runs of hidden systems
Ropez, seq 1 (5 x 48)
148, 547, 153, 265, -60, 347, 105, 11, -167, 145, 77, 297, -34, -164, 122, -250, 160, 203, -137, 294, -33, -33, 463, 19, -490, -222, -73, -229, -338, -634, -178, 23, -283, 7, -69, -149, 67, 214, -447, 239, 161, 154, 154, -240, 407, -90, 312, -447
11, 559, 203, 331, -26, 276, 218, 2, -138, 222, -97, 327, -79, -148, 158, -130, 181, 142, -159, 290, 1, 21, 438, 45, -328, -288, -156, -353, -101, -641, -79, 70, -150, -74, -50, -190, 208, 162, -453, 239, 125, 151, 191, -360, 489, -154, 480, -415
-78, 503, 228, 334, 2, 145, 302, -41, -126, 247, -252, 272, -81, -131, 175, -37, 173, 41, -174, 223, 53, 124, 332, 120, -96, -329, -183, -473, 169, -528, 25, 80, 29, -169, -42, -211, 284, 107, -369, 206, 95, 153, 178, -445, 540, -212, 589, -289
-210, 385, 216, 335, 14, -1, 333, -119, -57, 252, -380, 141, -91, -50, 166, 58, 96, -24, -196, 83, 60, 187, 143, 192, 112, -357, -175, -494, 408, -391, 145, 72, 185, -212, -6, -155, 292, 31, -148, 139, 118, 92, 171, -458, 499, -257, 586, -136
-284, 213, 127, 268, 16, -110, 333, -160, -2, 230, -455, 9, -126, 21, 145, 150, 62, -97, -204, -42, 127, 215, -37, 245, 319, -325, -120, -487, 564, -218, 263, 35, 317, -210, -1, -69, 266, -20, 37, 65, 57, 50, 120, -365, 423, -247, 549, -11
Gipaz, seq 2 (5 x 48)
-69, 441, 205, 370, -65, 111, 331, -112, -47, 199, -294, 122, -130, -170, 256, -28, 126, 62, -280, 144, 133, 142, 261, 157, -41, -362, -178, -521, 244, -552, 153, -14, 35, -117, -27, -116, 181, 225, -294, 187, 100, 87, 161, -325, 557, -237, 559, -189
-119, 202, 83, 288, -120, -6, 386, -235, 35, 199, -332, -68, -133, -157, 268, -1, 41, -50, -350, -58, 267, 147, 4, 215, 129, -374, -43, -532, 463, -427, 255, -58, 70, -128, -6, 36, 62, 171, -68, 99, 95, -15, 133, -170, 514, -238, 494, -76
-167, -30, -119, 174, -179, -168, 446, -358, 106, 273, -316, -211, -93, -93, 238, 7, -29, -151, -278, -229, 404, 129, -174, 220, 230, -389, 165, -381, 531, -289, 311, -55, 54, -145, -4, 205, -161, 181, 174, 34, 62, -100, 95, 10, 406, -156, 458, -28
-190, -210, -275, 22, -207, -275, 337, -446, 151, 337, -224, -330, -43, -38, 194, -18, -89, -242, -188, -382, 461, 111, -334, 162, 257, -352, 320, -177, 497, -103, 239, 3, 15, -150, 21, 292, -302, 86, 379, -47, 36, -216, -9, 123, 189, -57, 334, 10
-203, -360, -404, -82, -207, -387, 271, -457, 147, 337, -97, -332, 77, 46, 43, -46, -95, -329, 8, -426, 411, 45, -398, 112, 251, -279, 428, 56, 360, 86, 129, 103, -28, -146, 5, 298, -364, -53, 569, -100, 66, -243, -78, 176, -18, 26, 176, -13
zogo, seq 3 (5 x 48)
-116, -17, -395, -136, -53, -282, 99, -377, -140, 563, 109, 195, 238, 129, -212, -145, 62, -274, 297, -178, 87, 17, -87, -17, -282, -269, 486, 287, -196, -11, -373, 410, -192, -91, -33, 82, -174, -300, 368, -25, 110, -82, -87, -184, -144, 75, 246, -407
-317, -146, -382, -116, 3, -432, 136, -395, -74, 531, -108, 31, 200, 241, -190, 9, -3, -377, 265, -314, 80, 105, -288, 80, 127, -259, 404, 141, 133, 190, -173, 363, 95, -179, 10, 83, -54, -415, 588, -109, 115, -103, -119, -248, -125, -6, 324, -172
-406, -243, -271, -34, 41, -467, 202, -331, 32, 439, -261, -105, 95, 260, -59, 130, 4, -372, 150, -301, 168, 183, -412, 154, 436, -235, 216, -8, 512, 255, 84, 252, 295, -253, 27, 57, 57, -375, 603, -97, 49, -118, -94, -251, -47, -59, 333, 22
-330, -230, -91, 21, -14, -402, 271, -279, 166, 190, -369, -220, -20, 85, 34, 244, -19, -279, 1, -279, 234, 193, -374, 164, 562, -209, 95, -172, 662, 244, 274, 70, 398, -215, 40, 102, 84, -208, 426, -128, 8, -122, 14, -151, 69, -122, 306, 206
-183, -189, 25, 85, -76, -243, 286, -133, 214, -23, -371, -319, -126, -4, 149, 272, -71, -130, -200, -191, 250, 131, -302, 143, 571, -121, -45, -293, 724, 133, 447, -163, 342, -120, 18, 121, 32, 54, 200, -77, -67, -115, 87, -9, 180, -135, 200, 316
tepe, seq 4 (5 x 48)
-142, 96, 114, 252, -96, -53, 352, -165, 116, 65, -400, -156, -192, -129, 266, 146, -6, -18, -341, -83, 256, 149, -55, 225, 299, -271, -101, -525, 576, -264, 408, -152, 208, -104, -6, 69, 131, 200, -46, 33, 33, -42, 133, -105, 418, -222, 376, 104
-93, 255, 40, 297, -153, 25, 431, -265, 3, 275, -279, -36, -135, -169, 281, -82, 40, -35, -321, -68, 277, 106, 89, 184, -11, -430, 24, -507, 323, -548, 181, -35, -46, -140, -13, 59, -14, 235, -112, 153, 125, -19, 154, -142, 528, -201, 589, -197
19, 350, -68, 245, -154, 93, 372, -313, -57, 431, -85, 132, -21, -170, 213, -224, 115, -33, -170, 15, 291, 31, 239, 93, -374, -459, 166, -305, 15, -682, -71, 102, -280, -104, -72, 35, -135, 248, -188, 203, 138, 23, 162, -163, 485, -107, 526, -426
86, 346, -159, 132, -122, 158, 179, -264, -149, 442, 127, 275, 18, -123, 52, -310, 115, -29, -21, 63, 137, -55, 306, 2, -601, -385, 275, -60, -387, -590, -308, 193, -441, 12, -81, 27, -196, 164, -151, 187, 162, 27, 81, -155, 288, -9, 385, -553
150, 271, -180, 17, -54, 124, -51, -136, -222, 310, 312, 321, 126, -21, -130, -323, 111, 30, 138, 63, -53, -93, 271, -108, -657, -172, 302, 215, -648, -354, -421, 236, -450, 92, -70, -29, -176, 11, -114, 106, 141, 28, -34, -66, -2, 70, 99, -508
Razin, seq 5 (5 x 48)
-427, -184, -251, 8, 6, -443, 248, -361, 6, 459, -328, -70, 93, 232, -62, 100, -4, -373, 145, -290, 164, 188, -361, 168, 417, -290, 226, -92, 497, 162, 59, 282, 321, -273, 31, 58, 82, -348, 550, -89, 80, -71, -64, -300, 8, -73, 376, -25
-362, 71, -201, 61, 30, -353, 250, -346, -121, 583, -290, 173, 132, 213, -136, 19, 73, -337, 193, -162, 31, 190, -177, 148, 127, -350, 243, -79, 272, -6, -109, 384, 191, -248, -3, -39, 147, -360, 372, -12, 121, 1, -22, -518, 109, -134, 527, -209
-212, 323, -157, 103, 48, -183, 214, -271, -172, 601, -121, 375, 129, 110, -110, -45, 180, -206, 183, 2, -10, 147, 112, 58, -236, -368, 220, -66, -23, -264, -269, 392, -16, -226, -54, -109, 137, -241, 156, 57, 155, 80, 6, -534, 200, -86, 562, -465
-29, 434, -70, 174, 19, 58, 139, -210, -239, 490, -10, 448, 58, -6, -56, -190, 221, -40, 51, 140, -45, 62, 296, 33, -474, -346, 185, -98, -286, -452, -331, 316, -208, -87, -64, -131, 84, -65, -150, 163, 184, 94, 67, -425, 265, -97, 489, -573
133, 484, 30, 212, -66, 300, 128, -89, -206, 277, 133, 345, -3, -117, 66, -286, 160, 129, -76, 212, -4, -40, 408, -18, -556, -282, 79, -110, -422, -621, -255, 117, -358, 39, -93, -95, -2, 168, -362, 208, 169, 121, 97, -213, 345, -63, 331, -506

runs to name
seq 6 (3 x 48)
94, 346, 444, 248, 84, 320, 15, 330, 6, -294, -188, 176, -185, -159, 133, 179, 117, 278, -204, 381, -165, 85, 376, 46, 100, 64, -501, -352, 154, -188, 192, -222, 204, 4, -11, -251, 417, 172, -532, 152, -64, 156, 162, -320, 288, -136, 142, 73
79, 196, 387, 278, -12, 310, 109, 180, 83, -315, -201, -84, -225, -217, 275, 118, 29, 244, -359, 193, 85, 46, 210, 99, 196, -17, -373, -447, 326, -267, 347, -332, 129, 8, 7, -94, 215, 295, -437, 119, -35, 72, 185, -14, 375, -168, 114, 155
113, 14, 174, 202, -175, 187, 198, -15, 162, -275, -147, -313, -215, -278, 352, 24, -35, 181, -452, -16, 272, -10, 61, 121, 183, -92, -177, -418, 326, -301, 410, -412, -25, 86, -26, 91, -66, 433, -274, 94, -23, -71, 171, 251, 373, -131, 88, 186
 : Gipaz
seq 7 (3 x 48)
-178, -187, -127, 70, -120, -307, 360, -295, 201, 191, -352, -290, -79, -28, 171, 184, -74, -200, -190, -303, 371, 165, -316, 189, 401, -264, 130, -275, 666, 1, 351, -39, 223, -149, 4, 177, -77, 58, 316, -77, -5, -153, 52, -7, 217, -128, 326, 149
-167, -427, -298, -95, -169, -379, 259, -346, 221, 171, -217, -401, 32, -2, 95, 92, -129, -263, -50, -374, 387, 82, -432, 119, 376, -179, 298, -50, 546, 172, 298, -27, 104, -91, 8, 272, -296, 15, 449, -145, -47, -230, -34, 213, -10, -17, 124, 183
-122, -509, -389, -199, -150, -393, 108, -339, 196, 152, -12, -401, 111, 76, -24, 18, -153, -272, 117, -428, 327, -27, -490, 19, 299, -98, 394, 190, 319, 296, 127, -30, -22, -38, 15, 316, -372, -105, 584, -179, -39, -275, -101, 310, -242, 83, -70, 170
 : Gipaz
seq 8 (3 x 48)
72, 393, 141, 329, -138, 179, 342, -154, -10, 157, -199, 57, -143, -243, 301, -84, 84, 118, -361, 92, 234, 76, 274, 125, -194, -358, -69, -496, 186, -653, 152, -116, -118, -66, -36, -18, 11, 352, -346, 203, 91, 51, 195, -130, 587, -204, 489, -238
-63, 220, -4, 269, -189, 54, 418, -334, 63, 254, -240, -79, -119, -202, 329, -116, 18, -26, -364, -83, 351, 63, 86, 199, -48, -425, 86, -475, 299, -551, 236, -77, -99, -91, -18, 91, -114, 293, -115, 145, 109, -62, 146, -23, 495, -192, 504, -180
-118, -17, -173, 182, -222, -102, 420, -441, 80, 368, -244, -187, -49, -108, 265, -145, -25, -166, -279, -271, 459, 79, -126, 199, 34, -435, 245, -356, 366, -408, 217, -21, -97, -126, -20, 191, -228, 217, 161, 63, 91, -150, 76, 25, 382, -125, 477, -139
 : Gipaz
seq 9 (3 x 48)
-371, -253, -108, -65, 115, -455, 83, -136, 41, 202, -300, -89, 91, 294, -114, 251, -11, -306, 223, -230, -13, 182, -420, 90, 628, -59, 77, 37, 543, 495, 108, 181, 466, -227, 63, -43, 268, -489, 544, -183, 9, -74, -82, -291, -187, -81, 166, 219
-406, -42, -135, -47, 143, -411, 77, -192, -91, 405, -244, 121, 155, 346, -236, 176, 67, -345, 324, -142, -123, 179, -283, 101, 338, -162, 155, 97, 330, 355, -123, 395, 359, -245, -1, -100, 301, -597, 506, -102, 82, 19, -63, -511, -136, -60, 292, -42
-251, 144, -184, -43, 136, -327, 72, -223, -159, 525, -83, 372, 183, 254, -279, 8, 134, -240, 363, -22, -134, 131, -30, 0, -82, -240, 237, 158, -47, 102, -365, 441, 115, -184, -23, -148, 211, -481, 309, -22, 119, 64, -55, -541, -72, -13, 378, -349
 : Razin
